In the rows, zero is written as 128.
Each path is a new rotation, seen through one point. The rows after it are directions, each followed by how far the rotation turns it, in degrees per step (0 if it stays put).
Each turn is a multiple of 5 degrees from 10 to 175, or 0.
Each row of a path follows its step; steps can be skipped.
Rotation 1:
step 1: [133 126 122 134 122 131 140 132 119 116 123 132 127 119 139 129 134 128
 125 127 131 121 121 132 128 116 129 132 112 125 128 132 118 132 133 129
 121 119 115 134 122 132 121]
step 2: [131 129 124 128 129 139 147 124 127 119 133 133 128 122 142 139 135 124
 126 135 123 126 121 133 123 125 139 135 117 127 122 125 134 123 127 124
 129 135 140 131 124 127 127]
step 3: [135 125 128 130 126 134 134 123 128 107 134 131 130 127 130 134 141 129
 128 124 127 124 126 142 139 121 131 126 128 123 127 124 133 133 128 132
 133 120 131 139 144 132 120]
step 4: [129 132 129 136 123 137 139 125 126 120 124 122 134 118 135 124 131 124
 129 142 129 121 125 144 123 125 135 130 118 127 131 126 129 138 132 135
 121 120 120 120 131 139 120]
step 5: [136 130 137 127 128 137 138 117 135 121 121 134 131 128 134 133 135 121
 123 125 121 122 132 137 124 135 144 122 123 131 124 122 136 134 121 129
 126 136 141 126 128 134 122]
step 6: [138 126 132 122 117 130 131 126 135 111 119 121 124 128 126 125 138 122
 131 122 125 131 128 134 129 125 126 118 128 124 130 123 142 141 128 125
 130 119 124 129 135 142 124]
step 7: [132 124 133 132 123 130 132 137 126 124 112 127 123 121 130 124 134 122
 121 133 116 128 125 137 113 130 133 125 120 131 124 122 132 135 132 134
 120 136 114 122 125 134 123]
step 9: [144 125 130 118 123 118 132 138 127 120 129 118 127 121 128 126 141 125
 127 127 125 132 121 130 125 116 121 123 123 131 131 118 140 136 133 132
 131 126 121 129 137 122 128]
step 10: [136 132 135 129 135 128 134 135 120 126 123 131 127 128 130 132 134 126
 121 133 122 124 125 133 125 124 129 130 108 133 139 117 124 134 127 134
 120 138 111 132 125 122 127]
step 11: [136 136 130 121 128 130 138 133 130 121 139 128 129 127 143 133 130 124
 127 122 123 132 129 126 131 126 130 133 113 145 138 123 138 138 118 125
 133 134 134 132 130 124 130]
step 12: [137 129 124 123 134 117 136 137 116 116 125 121 136 127 132 129 137 136
 119 125 129 126 121 137 130 127 126 122 123 142 130 121 130 136 130 127
 133 119 124 140 134 134 128]
step 13: [126 128 127 134 134 130 138 130 113 121 123 127 120 124 140 137 125 132
 119 136 124 125 127 135 130 129 134 136 116 132 139 120 128 141 123 122
 127 127 123 126 116 136 128]
Speeds:
[132 129 128 127 129 126 128 130 129 126 129 127 127 128 129 128 128 128
 132 125 127 128 129 126 122 128 124 127 128 128 129 128 126 126 126 128
 124 129 126 129 126 123 130] => 35
[128 128 126 128 132 129 128 125 127 127 127 130 130 130 126 127 127 128
 126 133 124 126 126 129 125 130 129 129 126 128 126 126 127 128 129 124
 126 130 126 125 126 126 132] => 130
[129 126 129 125 126 126 125 129 127 132 127 131 126 129 128 128 128 121
 128 129 127 128 126 124 130 128 126 125 124 127 125 129 129 128 127 130
 129 128 126 126 130 127 129] => 35
[130 131 125 127 125 130 129 122 124 127 128 130 127 126 129 130 126 126
 129 128 126 130 127 129 128 129 129 129 131 126 125 129 127 126 127 132
 125 125 129 129 129 130 128] => 25
[124 127 126 125 129 128 128 130 127 129 126 128 132 128 128 129 126 127
 132 129 124 128 129 128 132 125 130 126 131 128 129 129 130 127 128 127
 125 127 127 129 126 126 126] => 0
[126 133 129 126 131 128 126 127 128 127 127 127 131 131 130 126 127 126
 130 126 130 127 128 129 126 132 128 124 127 131 129 129 127 131 124 128
 128 126 128 128 128 131 129] => 55
Rotation 2:
step 0: [123 130 128 136 126 114 121 131 132 134 125 126 132 131 133 137 143 119
 131 136 131 135 126 130 127 134 135 131 135 138 121 140 135 126 134 130
 132 110 128 124 125 139 134]
step 1: [133 131 117 130 122 133 123 131 124 131 137 125 115 122 134 128 123 146
 120 133 132 123 123 128 133 136 136 129 113 130 117 129 123 127 133 129
 121 129 130 131 141 137 121]
step 2: [122 126 117 129 130 115 123 136 133 124 127 134 125 123 132 125 131 118
 127 121 121 126 118 136 129 128 122 134 129 126 132 124 121 143 132 134
 129 143 138 134 126 111 124]
step 3: [127 133 125 124 121 134 133 131 132 144 117 121 122 119 131 128 131 115
 135 136 140 124 144 136 132 122 131 126 129 129 129 133 127 140 127 122
 128 121 121 128 121 126 137]
step 4: [127 128 127 130 134 117 113 129 134 122 127 132 133 129 135 137 121 132
 132 144 133 133 130 130 128 137 138 134 129 124 117 130 128 119 114 135
 119 120 123 135 130 135 124]
step 5: [117 132 111 129 124 120 127 129 116 129 133 122 124 135 134 125 138 135
 118 130 127 126 131 135 133 140 129 133 128 127 126 120 130 120 145 124
 131 136 136 121 125 130 123]
step 6: [137 136 125 140 127 124 126 137 131 129 127 123 119 117 129 132 127 126
 121 122 127 122 115 138 133 124 124 125 131 127 132 138 129 146 137 139
 123 121 123 130 134 122 139]
step 8: [119 129 124 115 144 118 115 130 126 130 124 127 130 115 136 131 124 123
 132 132 143 134 129 140 127 135 134 129 121 135 126 130 133 120 128 126
 128 133 137 125 121 128 131]
step 9: [133 129 106 135 121 130 135 129 128 136 127 117 127 136 136 140 126 121
 130 131 126 126 129 133 127 141 129 127 134 119 121 134 123 122 141 136
 121 126 118 127 130 125 121]
step 10: [126 142 127 135 118 119 121 128 125 120 131 137 119 127 121 129 136 131
 122 140 124 122 125 135 143 126 130 129 130 133 124 124 120 145 123 140
 132 122 131 127 126 131 128]
step 12: [118 123 114 126 134 117 132 145 130 135 125 130 132 117 138 132 126 129
 132 127 139 147 127 126 137 129 122 124 134 125 123 129 129 126 130 128
 128 122 122 138 125 124 134]
step 13: [121 129 126 126 129 120 125 124 121 135 125 113 124 133 121 126 131 132
 129 135 132 119 129 133 124 135 143 123 131 132 116 140 117 133 132 135
 120 123 125 120 124 126 114]
Speeds:
[127 130 125 125 129 128 125 131 128 127 129 126 126 129 129 130 126 129
 128 127 127 130 127 127 129 128 127 131 127 130 131 125 130 124 126 124
 126 132 130 128 130 127 126] => 110
[129 131 127 127 125 130 127 128 130 130 127 125 129 126 130 132 129 129
 127 126 124 130 128 127 130 127 125 126 126 126 127 132 127 126 127 127
 129 124 125 131 129 129 129] => 125
[127 128 128 131 126 131 127 130 126 130 127 124 127 132 125 131 128 127
 130 130 131 130 126 125 128 129 127 127 133 130 129 129 126 131 126 128
 128 127 129 129 131 129 131] => 115
[129 128 127 125 125 127 127 125 126 127 126 128 128 128 130 127 129 130
 128 128 132 129 124 127 126 129 127 125 130 129 128 127 129 125 132 131
 127 127 128 130 129 128 123] => 90
